50 stands for zero in the data rows.
Here are some points, each followed by its number:
array([40, 60, 33, 51, 56, 65, 53, 54, 34, 43, 49, 32, 69, 55, 45, 35, 45, 51, 46, 54, 42, 45, 56, 51, 50, 69, 47, 45,
       61, 55, 41, 36]) 0
array([56, 39, 58, 63, 41, 45, 40, 50, 54, 45, 63, 52, 50, 46, 49, 63, 50, 38, 59, 51, 53, 49, 53, 38, 59, 46, 56, 70,
       55, 40, 50, 52]) 1
array([64, 55, 48, 59, 56, 51, 48, 47, 51, 55, 43, 45, 45, 54, 55, 81, 54, 60, 55, 54, 47, 47, 63, 47, 53, 61, 63, 50,
       62, 61, 58, 77]) 2
array([52, 68, 45, 52, 46, 50, 47, 65, 48, 41, 42, 43, 47, 65, 47, 67, 47, 69, 82, 50, 48, 47, 34, 48, 58, 39, 59, 61,
       61, 51, 55, 58]) 3
array([42, 71, 46, 33, 48, 50, 49, 55, 37, 34, 61, 46, 61, 33, 37, 44, 60, 27, 40, 26, 38, 54, 57, 50, 42, 44, 65, 10,
       65, 62, 33, 25]) 4
array([54, 63, 48, 77, 65, 65, 67, 61, 50, 61, 57, 49, 71, 77, 64, 57, 71, 45, 64, 48, 48, 54, 64, 65, 54, 75, 60, 49,
       74, 69, 55, 61]) 5
array([47, 63, 40, 66, 41, 54, 25, 66, 46, 39, 26, 40, 32, 58, 43, 58, 43, 78, 79, 57, 69, 51, 65, 34, 46, 46, 62, 54,
       44, 40, 66, 55]) 6
array([27, 34, 37, 42, 45, 40, 50, 53, 50, 34, 46, 32, 57, 53, 45, 58, 58, 44, 38, 28, 45, 43, 35, 32, 54, 57, 41, 34,
       42, 49, 37, 51]) 7
array([53, 64, 47, 62, 56, 62, 61, 63, 61, 46, 63, 54, 70, 74, 57, 54, 63, 55, 59, 47, 62, 68, 59, 49, 60, 70, 60, 54,
       58, 58, 55, 58]) 8
array([42, 69, 36, 40, 31, 64, 41, 57, 42, 49, 45, 70, 60, 33, 45, 39, 61, 57, 62, 36, 71, 44, 57, 62, 38, 38, 53, 51,
       55, 56, 61, 48]) 9
array([41,  9, 32, 32, 40, 48, 71, 48, 53, 39, 47, 40, 46, 48, 55, 54, 42, 51, 15, 34, 43, 51, 37, 24, 41, 68, 25, 49,
       24, 44, 51, 37]) 10
array([56, 29, 56, 68, 42, 64, 60, 48, 70, 55, 64, 51, 26, 60, 45, 52, 55, 57, 23, 41, 77, 64, 50, 37, 46, 62, 43, 47,
       42, 57, 53, 35]) 11
Which two points above are nearest to each new point, looking only along the 5 directions in which the numbered points spread most? Their numbers follow each, nearest first.
array([46, 58, 31, 57, 53, 56, 51, 52, 28, 36, 48, 35, 47, 57, 42, 36, 56, 44, 41, 50, 37, 46, 55, 51, 39, 60, 48, 47,
       55, 47, 40, 30]) 0 7
array([50, 60, 46, 61, 56, 59, 58, 58, 57, 45, 60, 49, 66, 71, 57, 53, 62, 50, 55, 44, 56, 63, 54, 47, 58, 67, 57, 49,
       58, 56, 52, 56]) 8 5
array([48, 54, 41, 57, 53, 55, 60, 56, 56, 41, 56, 49, 65, 68, 54, 56, 62, 49, 51, 45, 57, 62, 55, 46, 53, 60, 57, 48,
       56, 54, 52, 58]) 8 2
array([53, 68, 53, 36, 59, 63, 32, 24, 32, 54, 30, 50, 58, 41, 36, 60, 55, 51, 49, 68, 47, 29, 49, 59, 43, 44, 53, 59,
       59, 46, 50, 64]) 3 1
array([38, 15, 31, 52, 33, 52, 52, 36, 48, 40, 47, 40, 29, 52, 40, 44, 43, 39, 24, 37, 64, 50, 48, 26, 39, 56, 30, 36,
       30, 48, 38, 32]) 10 7
array([40, 32, 60, 42, 48, 33, 35, 37, 49, 43, 62, 37, 40, 48, 43, 49, 51, 49, 24, 46, 50, 55, 45, 34, 38, 51, 51, 41,
       30, 50, 40, 22]) 7 10
array([55, 21, 60, 71, 40, 67, 60, 42, 76, 54, 70, 53, 22, 58, 42, 49, 52, 58, 14, 39, 81, 66, 46, 34, 41, 60, 38, 47,
       40, 54, 49, 30]) 11 10
array([50, 53, 41, 53, 45, 71, 67, 64, 60, 63, 52, 62, 59, 54, 70, 37, 62, 76, 45, 58, 80, 53, 65, 73, 48, 55, 49, 61,
       35, 48, 52, 47]) 8 11
array([47, 58, 37, 56, 54, 56, 52, 56, 37, 38, 50, 37, 52, 60, 46, 42, 57, 50, 46, 49, 41, 49, 54, 53, 42, 58, 52, 52,
       57, 49, 44, 36]) 0 7
array([42, 63, 50, 46, 41, 44, 34, 38, 43, 58, 12, 54, 40, 42, 31, 55, 32, 71, 58, 64, 48, 42, 52, 64, 44, 19, 44, 70,
       35, 31, 64, 36]) 6 3
array([18, 14, 73, 42, 47, 20,  0, 16, 50, 38, 63, 72, 36, 38, 20,  6, 34, 56, 49, 71, 29, 41, 52, 13, 11, 26, 51, 46,
       30, 47, 24, 34]) 7 1
array([43, 37, 48, 47, 50, 45, 21, 56, 43, 30, 60, 57, 64, 32, 43, 31, 32, 30, 71, 59, 24, 60, 52, 33, 37, 33, 41, 53,
       47, 39, 41, 41]) 7 1
array([66, 60, 59, 60, 63, 52, 43, 46, 50, 58, 47, 41, 50, 54, 59, 83, 53, 61, 59, 60, 44, 47, 64, 51, 58, 63, 67, 51,
       64, 63, 61, 76]) 2 3
array([44, 53, 42, 45, 60, 64, 59, 48, 37, 45, 57, 46, 74, 57, 43, 43, 50, 40, 43, 38, 31, 43, 51, 53, 57, 83, 43, 34,
       66, 59, 47, 56]) 0 7
array([55, 47, 45, 59, 51, 73, 76, 67, 66, 68, 56, 60, 58, 61, 78, 38, 63, 82, 41, 66, 83, 56, 69, 76, 53, 62, 49, 66,
       31, 47, 51, 50]) 8 11
array([53, 47, 46, 57, 51, 68, 69, 66, 62, 62, 57, 62, 59, 56, 71, 37, 57, 71, 49, 66, 74, 57, 66, 68, 52, 56, 50, 66,
       36, 46, 50, 49]) 8 11
array([39, 30, 18, 41, 28, 58, 49, 33, 57, 38, 38, 53, 25, 44, 59, 35, 23, 61,  7, 40, 65, 38, 56, 30, 29, 46, 40, 30,
        9, 33, 38, 13]) 10 7
array([50, 43, 38, 55, 52, 52, 50, 43, 41, 46, 48, 30, 55, 62, 52, 41, 55, 35, 42, 40, 30, 44, 39, 42, 36, 55, 40, 40,
       54, 42, 31, 40]) 7 0
array([45, 33,  9, 47, 34, 34, 52, 64, 50, 35, 37, 48, 34, 51, 52, 56, 54, 49, 39, 30, 50, 35, 50, 34, 37, 46, 54, 38,
       54, 45, 52, 56]) 7 1
array([45, 56, 34, 49, 50, 61, 53, 54, 36, 45, 46, 34, 59, 51, 42, 37, 45, 48, 47, 51, 46, 44, 55, 49, 49, 66, 47, 47,
       57, 52, 45, 42]) 0 7
array([59, 53, 63, 61, 57, 71, 65, 69, 72, 52, 67, 53, 58, 73, 62, 63, 63, 65, 52, 55, 61, 67, 52, 51, 64, 67, 54, 56,
       51, 63, 54, 62]) 8 5
